In the data rows, the value 128 means zero.
Here are some points, one per row:
tensor([136, 143, 182, 137,  63, 104, 181, 157, 160,  97,  96,  76, 169, 149,
        147, 115])
tensor([141, 133, 129, 136, 117, 146, 142, 117, 143, 118, 134, 134, 130, 114,
        150, 108])
tensor([126, 117, 147, 123, 140, 102, 121, 153, 124, 133, 125, 121, 127, 129,
        104, 150])
tensor([127, 151, 136, 136,  72, 145, 170, 117, 157, 109, 105, 114, 158, 150,
        166,  98])
tensor([146, 121, 186, 132, 135,  74, 121, 187, 132, 132, 132,  99, 125, 113,
         86, 155])
tensor([153, 152, 114, 139, 103, 165, 160,  96, 152, 116, 136, 141, 128, 121,
        177,  88])
tensor([111, 138, 104, 119,  95, 148, 146, 105, 132, 114, 106, 125, 146, 153,
        152, 122])
tensor([106, 125, 108, 118, 114, 134, 132, 112, 122, 127, 111, 121, 135, 155,
        144, 132])
tensor([128, 117, 147, 126, 145, 103, 114, 152, 119, 136, 129, 115, 122, 121,
         98, 148])
tensor([140, 125, 150, 126, 145, 118, 120, 142, 127, 133, 135, 123, 123, 118,
        105, 140])
tensor([175, 139, 155, 146, 139, 140, 140, 133, 155, 123, 164, 142, 111,  75,
        146,  91])
tensor([156, 116, 128, 122, 211, 115,  71, 143, 102, 158, 178, 164,  84,  72,
         86, 142])
tensor([123, 139, 129, 128, 102, 134, 148, 122, 138, 113, 109, 117, 146, 143,
        146, 123])
tensor([ 98, 118,  83, 115, 124, 143, 122,  98, 116, 128, 112, 136, 130, 157,
        143, 138])
tensor([ 91, 130,  85, 115,  97, 144, 136,  95, 119, 120, 104, 121, 143, 167,
        152, 137])
tensor([153, 150, 123, 139, 128, 156, 145, 104, 140, 119, 149, 150, 122, 109,
        156,  94])
tensor([ 59, 111,  20,  96, 136, 171, 104,  55,  86, 134, 104, 159, 131, 182,
        155, 148])
tensor([179, 148, 162, 147, 152, 131, 143, 144, 152, 127, 168, 142, 105,  71,
        133,  94])
tensor([140, 142, 127, 138, 117, 144, 142, 115, 144, 122, 133, 133, 131, 126,
        150, 106])
tensor([163, 121, 132, 129, 206, 124,  74, 138, 106, 156, 187, 167,  77,  71,
         83, 136])
tensor([155, 143, 154, 143, 128, 133, 144, 139, 150, 124, 143, 127, 124, 102,
        139, 104])
tensor([170, 176, 133, 161,  69, 183, 202,  88, 187,  89, 141, 142, 140, 107,
        213,  42])
tensor([124, 146, 155, 143,  22, 144, 210, 119, 177,  88,  73,  88, 181, 174,
        195,  84])
tensor([132, 143, 199, 137,  67,  99, 175, 178, 163, 101,  96,  76, 163, 148,
        124, 130])
tensor([129, 118, 137, 127, 135, 116, 111, 141, 117, 135, 132, 124, 130, 131,
        111, 142])
tensor([157, 130, 166, 140, 140, 107, 127, 157, 139, 126, 144, 120, 123, 102,
        112, 124])
tensor([ 96, 128, 142, 121,  72, 111, 156, 139, 137, 110,  81,  91, 168, 179,
        132, 140])
tensor([ 95, 124,  82, 120, 122, 152, 128,  90, 116, 125, 109, 131, 129, 151,
        147, 129])
tensor([132, 158, 171, 150,  18, 130, 213, 139, 182,  84,  74,  68, 187, 170,
        189,  88])
tensor([ 98, 142,  77, 119, 106, 167, 140,  79, 131, 119, 112, 144, 136, 161,
        170, 111])
tensor([148, 133, 167, 138, 116, 111, 137, 154, 144, 125, 132, 116, 134, 118,
        123, 121])
tensor([ 80, 114,  76, 108, 113, 145, 123, 101, 101, 128,  99, 126, 141, 176,
        144, 148])
tensor([150, 120, 192, 132, 130,  82, 133, 186, 143, 123, 131,  98, 136, 116,
         93, 144])
tensor([ 71, 103,  51, 100, 138, 144,  95,  81,  87, 143, 104, 143, 130, 170,
        128, 157])
tensor([ 72,  81, 139,  94, 143,  69,  86, 173,  84, 147,  87,  95, 138, 177,
         51, 208])
tensor([102, 118, 153, 120,  80,  96, 147, 163, 133, 113,  84,  79, 162, 174,
        119, 158])
tensor([130, 142,  78, 130, 125, 178, 137,  74, 134, 123, 140, 159, 120, 124,
        172,  92])
tensor([144, 113, 164, 128, 154,  93, 104, 163, 115, 140, 143, 119, 111, 106,
         82, 147])
tensor([134, 142, 137, 140,  79, 143, 167, 117, 153, 110, 105, 114, 159, 149,
        165, 107])
tensor([164, 113, 139, 131, 220, 102,  65, 157, 101, 165, 186, 167,  78,  63,
         64, 148])
tensor([122, 131, 125, 132, 110, 134, 139, 118, 136, 122, 114, 122, 138, 135,
        144, 122])
tensor([118, 107, 154, 121, 133,  95, 116, 168, 116, 131, 117, 108, 131, 138,
         84, 153])
tensor([ 79,  82, 152,  99, 148,  58,  82, 177,  79, 149,  94,  94, 134, 168,
         45, 215])
tensor([121, 119, 134, 120, 143, 106, 113, 143, 110, 134, 126, 120, 128, 127,
        105, 148])
tensor([156, 157,  96, 147, 133, 171, 146,  83, 148, 126, 158, 159, 111,  96,
        175,  76])
These points spread out most along one direction. Where along it does each point below lie, from 0 to 9? The average is between 4 and 5, and the first point in the table lies past the average.
tensor([153, 114, 144, 128, 207, 107,  71, 155, 102, 162, 186, 157,  80,  66,
         68, 154]) 1
tensor([ 96, 125, 105, 122,  95, 145, 144, 101, 124, 123, 101, 123, 146, 161,
        152, 129]) 5
tensor([149, 124, 128, 134, 162, 127, 103, 130, 124, 146, 158, 150, 106,  90,
        112, 126]) 3
tensor([173, 123, 137, 138, 215, 115,  78, 148, 116, 153, 197, 170,  76,  58,
         89, 128]) 1
tensor([ 98, 134, 108, 124,  85, 142, 147, 103, 130, 115,  95, 116, 155, 162,
        155, 123]) 6
tensor([128, 136, 121, 134, 123, 143, 135, 123, 133, 126, 132, 134, 128, 122,
        137, 111]) 5
tensor([ 72, 125,  35, 108, 132, 176, 115,  60,  92, 140, 108, 153, 123, 172,
        161, 135]) 5
tensor([ 79,  89, 143, 103, 149,  73,  89, 180,  82, 143,  94,  99, 137, 170,
         57, 201]) 2
tensor([202, 158, 181, 159, 140, 140, 149, 142, 168, 115, 181, 150, 101,  52,
        146,  70]) 5
tensor([ 81,  80, 133,  95, 171,  69,  68, 175,  80, 156, 109, 114, 121, 159,
         39, 211]) 1
tensor([ 85,  96, 109, 102, 160,  95,  82, 145,  87, 153, 116, 126, 121, 153,
         81, 184]) 2
tensor([166, 154, 112, 150, 143, 169, 132, 100, 142, 130, 170, 159, 102,  92,
        163,  87]) 5
tensor([142, 143, 120, 137, 114, 151, 149, 106, 143, 122, 129, 139, 133, 125,
        160,  98]) 5
tensor([179, 121, 157, 139, 207, 100,  83, 166, 121, 154, 186, 156,  86,  58,
         77, 130]) 1
tensor([128, 131, 107, 127, 139, 145, 124, 112, 125, 129, 136, 139, 118, 123,
        144, 116]) 4
tensor([ 83, 127,  51, 108, 120, 167, 119,  73, 102, 127, 105, 143, 132, 165,
        161, 130]) 5
tensor([154, 116, 148, 121, 197, 101,  84, 155, 110, 156, 165, 149,  95,  78,
         76, 143]) 2
tensor([167, 103, 150, 127, 228,  96,  61, 166, 102, 168, 193, 166,  70,  57,
         58, 151]) 0
tensor([141, 132, 138, 133, 133, 127, 129, 134, 134, 135, 143, 129, 121, 115,
        125, 124]) 4
tensor([147, 155, 100, 148, 111, 179, 155,  81, 148, 119, 139, 154, 124, 116,
        187,  85]) 6
tensor([174, 165, 134, 154, 115, 170, 166, 110, 161, 110, 160, 145, 120,  90,
        172,  70]) 6
tensor([125, 142, 136, 136,  94, 135, 150, 119, 148, 116, 118, 117, 140, 136,
        147, 110]) 5
tensor([123, 143,  85, 132, 108, 166, 147,  80, 132, 117, 122, 143, 132, 134,
        172, 102]) 6
tensor([ 64, 109,  84, 104, 113, 131, 119, 112, 106, 129,  85, 116, 149, 186,
        125, 175]) 4
tensor([102, 134, 111, 128,  69, 148, 160, 104, 140, 111,  85, 104, 154, 178,
        165, 120]) 6
tensor([186, 155, 191, 162, 120, 120, 157, 161, 172, 112, 156, 123, 130,  82,
        139,  93]) 5
tensor([127, 135, 129, 133,  99, 144, 148, 120, 143, 114, 113, 122, 141, 141,
        155, 112]) 6
tensor([203, 153, 191, 164, 133, 122, 153, 159, 165, 120, 175, 132, 116,  59,
        131,  83]) 4
tensor([116, 132,  96, 130, 109, 161, 147,  90, 135, 115, 115, 141, 137, 146,
        167, 107]) 6
tensor([146, 135, 152, 134, 115, 122, 139, 138, 141, 121, 129, 116, 135, 121,
        132, 119]) 5
tensor([ 74,  66, 137,  87, 192,  54,  53, 188,  64, 164, 112, 112, 115, 156,
         21, 227]) 0
tensor([ 77,  90, 130, 100, 134,  77, 100, 159,  97, 141,  87,  96, 147, 181,
         72, 197]) 3
tensor([148, 107, 117, 123, 223, 111,  59, 138,  90, 169, 191, 169,  75,  73,
         76, 150]) 1
tensor([134, 141, 105, 134, 117, 157, 145,  93, 141, 121, 126, 133, 136, 130,
        165, 102]) 6
tensor([ 90, 127,  96, 114,  82, 146, 151,  99, 129, 117,  81, 115, 160, 177,
        156, 132]) 6
